[[  0 -36  43  10  48 -37 -14]
 [ -4  -2 -29  10   2  52 -11]
 [ 37 -21  18  56   5 -44  -7]
 [-24  61 -13  26  32  36 -48]]
->
[[-14 -37  48  10  43 -36   0]
 [-11  52   2  10 -29  -2  -4]
 [ -7 -44   5  56  18 -21  37]
 [-48  36  32  26 -13  61 -24]]

[[ 55  25 -44  29]
 [ 61 -13  -9 -21]
 [-35  16 -44  29]
 [ 40 -17   3 -51]]
->
[[ 29 -44  25  55]
 [-21  -9 -13  61]
 [ 29 -44  16 -35]
 [-51   3 -17  40]]

[[-34  41   4  61]
 [-31 -26  55 -35]
 [ 12   3  -2   6]
 [ 13 -36 -23 -37]
 [ -9  17   6  19]
 [ 22  23  41 -27]
 [-10  -7  30 -21]
 [  5 -18 -11 -20]
 [-21  24   6  37]
 [  6 -27 -16 -26]
 [  2  -6  -2 -10]]
->
[[ 61   4  41 -34]
 [-35  55 -26 -31]
 [  6  -2   3  12]
 [-37 -23 -36  13]
 [ 19   6  17  -9]
 [-27  41  23  22]
 [-21  30  -7 -10]
 [-20 -11 -18   5]
 [ 37   6  24 -21]
 [-26 -16 -27   6]
 [-10  -2  -6   2]]

[[ 60 -15 -11  11  13  17]
 [ 61 -16  -8  11  -4  14]
 [-20 -41  -6  17  12  35]
 [-13 -65  -5 -14  -5  32]
 [ 62 -49  12  -9   2  54]
 [ 50 -43  29  -7   5  19]
 [ 48 -44  30   0  -3  17]]
->
[[ 17  13  11 -11 -15  60]
 [ 14  -4  11  -8 -16  61]
 [ 35  12  17  -6 -41 -20]
 [ 32  -5 -14  -5 -65 -13]
 [ 54   2  -9  12 -49  62]
 [ 19   5  -7  29 -43  50]
 [ 17  -3   0  30 -44  48]]

[[ -7  -8  -9  32  24 -20]
 [ -8 -12  -8  24  17  12]
 [ -9 -13 -13  -8  20 -18]
 [ -3 -34 -10  25  29   5]
 [-13  10  -6  44  22 -11]
 [-15   7 -12  -6  13 -18]
 [-13  16  -9  32  19 -35]
 [ -4  -9 -11  12   4 -13]
 [ -1 -15  -5  27  -4  26]
 [-11 -10  -6  35  25  16]
 [ -3 -22  -5  11  -7  53]]
->
[[-20  24  32  -9  -8  -7]
 [ 12  17  24  -8 -12  -8]
 [-18  20  -8 -13 -13  -9]
 [  5  29  25 -10 -34  -3]
 [-11  22  44  -6  10 -13]
 [-18  13  -6 -12   7 -15]
 [-35  19  32  -9  16 -13]
 [-13   4  12 -11  -9  -4]
 [ 26  -4  27  -5 -15  -1]
 [ 16  25  35  -6 -10 -11]
 [ 53  -7  11  -5 -22  -3]]

[[  0 -17  19]
 [ 10 -28  28]
 [ 15  20  11]
 [ 12  52  12]
 [ -9   7  19]
 [ 14  51 -14]
 [ -3  27  -6]
 [  9  -6  10]
 [ -2  37 -10]
 [-20 -12  -1]
 [  4  18   0]
 [ 22  38 -35]]
->
[[ 19 -17   0]
 [ 28 -28  10]
 [ 11  20  15]
 [ 12  52  12]
 [ 19   7  -9]
 [-14  51  14]
 [ -6  27  -3]
 [ 10  -6   9]
 [-10  37  -2]
 [ -1 -12 -20]
 [  0  18   4]
 [-35  38  22]]

[[ 45 -21   4  26   5 -18  57  32  -6]
 [ 49 -21   3  28   4 -19  60  35  -9]
 [ 47 -21   3  28   5 -18  59  33  -8]
 [ 52 -21   2  30   3 -21  59  36 -11]
 [ 40 -19   5  26   6 -15  55  28  -3]]
->
[[ -6  32  57 -18   5  26   4 -21  45]
 [ -9  35  60 -19   4  28   3 -21  49]
 [ -8  33  59 -18   5  28   3 -21  47]
 [-11  36  59 -21   3  30   2 -21  52]
 [ -3  28  55 -15   6  26   5 -19  40]]

[[-29  45  22 -26  15]
 [ 11 -49 -28  37 -38]
 [ 59 -31 -19  -1  -6]
 [ 43 -30 -27   9  -6]
 [ 37 -40 -27  26 -18]
 [  4  36  24 -39  37]
 [ 56  34  28 -45  68]
 [-44  36  25 -18  10]
 [ 24 -42 -28  39 -28]
 [ -8  37  24 -38  26]
 [ 25 -37 -24  36 -19]]
->
[[ 15 -26  22  45 -29]
 [-38  37 -28 -49  11]
 [ -6  -1 -19 -31  59]
 [ -6   9 -27 -30  43]
 [-18  26 -27 -40  37]
 [ 37 -39  24  36   4]
 [ 68 -45  28  34  56]
 [ 10 -18  25  36 -44]
 [-28  39 -28 -42  24]
 [ 26 -38  24  37  -8]
 [-19  36 -24 -37  25]]
---
[[-25  13 -21  -3 -37  -7]
 [ 56   9  -9  23  49  13]
 [ 34  24  51   5  13  48]]
->
[[ 34  24  51   5  13  48]
 [-25  13 -21  -3 -37  -7]
 [ 56   9  -9  23  49  13]]

[[ -3 -10 -24  -6   3 -11  -3   2   3  59  45 -48  29]
 [ 13  17  16 -24   9 -16 -14   9   7  17   9  22  33]
 [ 12  19  -6 -11  23 -12  -1  16  16  16  -3  10  33]
 [-10  23   7   6 -11   9   8  -3   8  21   1  13  38]
 [ -3   7 -16  16 -15  18   6 -13  -4  41  16 -17  42]
 [ 13  23  -6 -11  12 -21  -1  19 -15  23 -10  10  48]
 [  6 -23 -17  16   3  17   8 -12  -2  -8 -22 -17  -5]]
->
[[  6 -23 -17  16   3  17   8 -12  -2  -8 -22 -17  -5]
 [ -3 -10 -24  -6   3 -11  -3   2   3  59  45 -48  29]
 [ 13  17  16 -24   9 -16 -14   9   7  17   9  22  33]
 [ 12  19  -6 -11  23 -12  -1  16  16  16  -3  10  33]
 [-10  23   7   6 -11   9   8  -3   8  21   1  13  38]
 [ -3   7 -16  16 -15  18   6 -13  -4  41  16 -17  42]
 [ 13  23  -6 -11  12 -21  -1  19 -15  23 -10  10  48]]

[[ 17 -17]
 [ 10 -17]
 [ 27 -31]
 [ 25 -55]
 [ 32 -39]
 [ 34 -11]
 [ 29 -30]
 [ 19 -23]
 [ 40  18]
 [ 10   9]
 [ 33  -9]]
->
[[ 33  -9]
 [ 17 -17]
 [ 10 -17]
 [ 27 -31]
 [ 25 -55]
 [ 32 -39]
 [ 34 -11]
 [ 29 -30]
 [ 19 -23]
 [ 40  18]
 [ 10   9]]

[[  3   3  -2   1   1   0  -3  -1]
 [ -6   4  34   0 -23  -1  -6 -22]
 [  1  -5 -24   8   6  -5   7   3]
 [ 40  28  18  -8  19  26 -56   0]]
->
[[ 40  28  18  -8  19  26 -56   0]
 [  3   3  -2   1   1   0  -3  -1]
 [ -6   4  34   0 -23  -1  -6 -22]
 [  1  -5 -24   8   6  -5   7   3]]

[[ -2 -10  18   9  22]
 [ -2   3   2   5  -1]
 [-21  56  36 -22  14]]
->
[[-21  56  36 -22  14]
 [ -2 -10  18   9  22]
 [ -2   3   2   5  -1]]

[[ 14  43 -15  -3   7]
 [-15  -6 -22  23 -19]
 [  9   4   9  -7   5]
 [ 57  67  40 -61  56]
 [ 31  51   5 -25  24]
 [ 15   4  25 -24  19]]
->
[[ 15   4  25 -24  19]
 [ 14  43 -15  -3   7]
 [-15  -6 -22  23 -19]
 [  9   4   9  -7   5]
 [ 57  67  40 -61  56]
 [ 31  51   5 -25  24]]

[[13 58  7]
 [31 34  2]
 [28 39  2]
 [ 9 58 12]
 [25  2  0]
 [ 5 57 15]
 [ 2 49 24]
 [ 7 58 12]]
->
[[ 7 58 12]
 [13 58  7]
 [31 34  2]
 [28 39  2]
 [ 9 58 12]
 [25  2  0]
 [ 5 57 15]
 [ 2 49 24]]
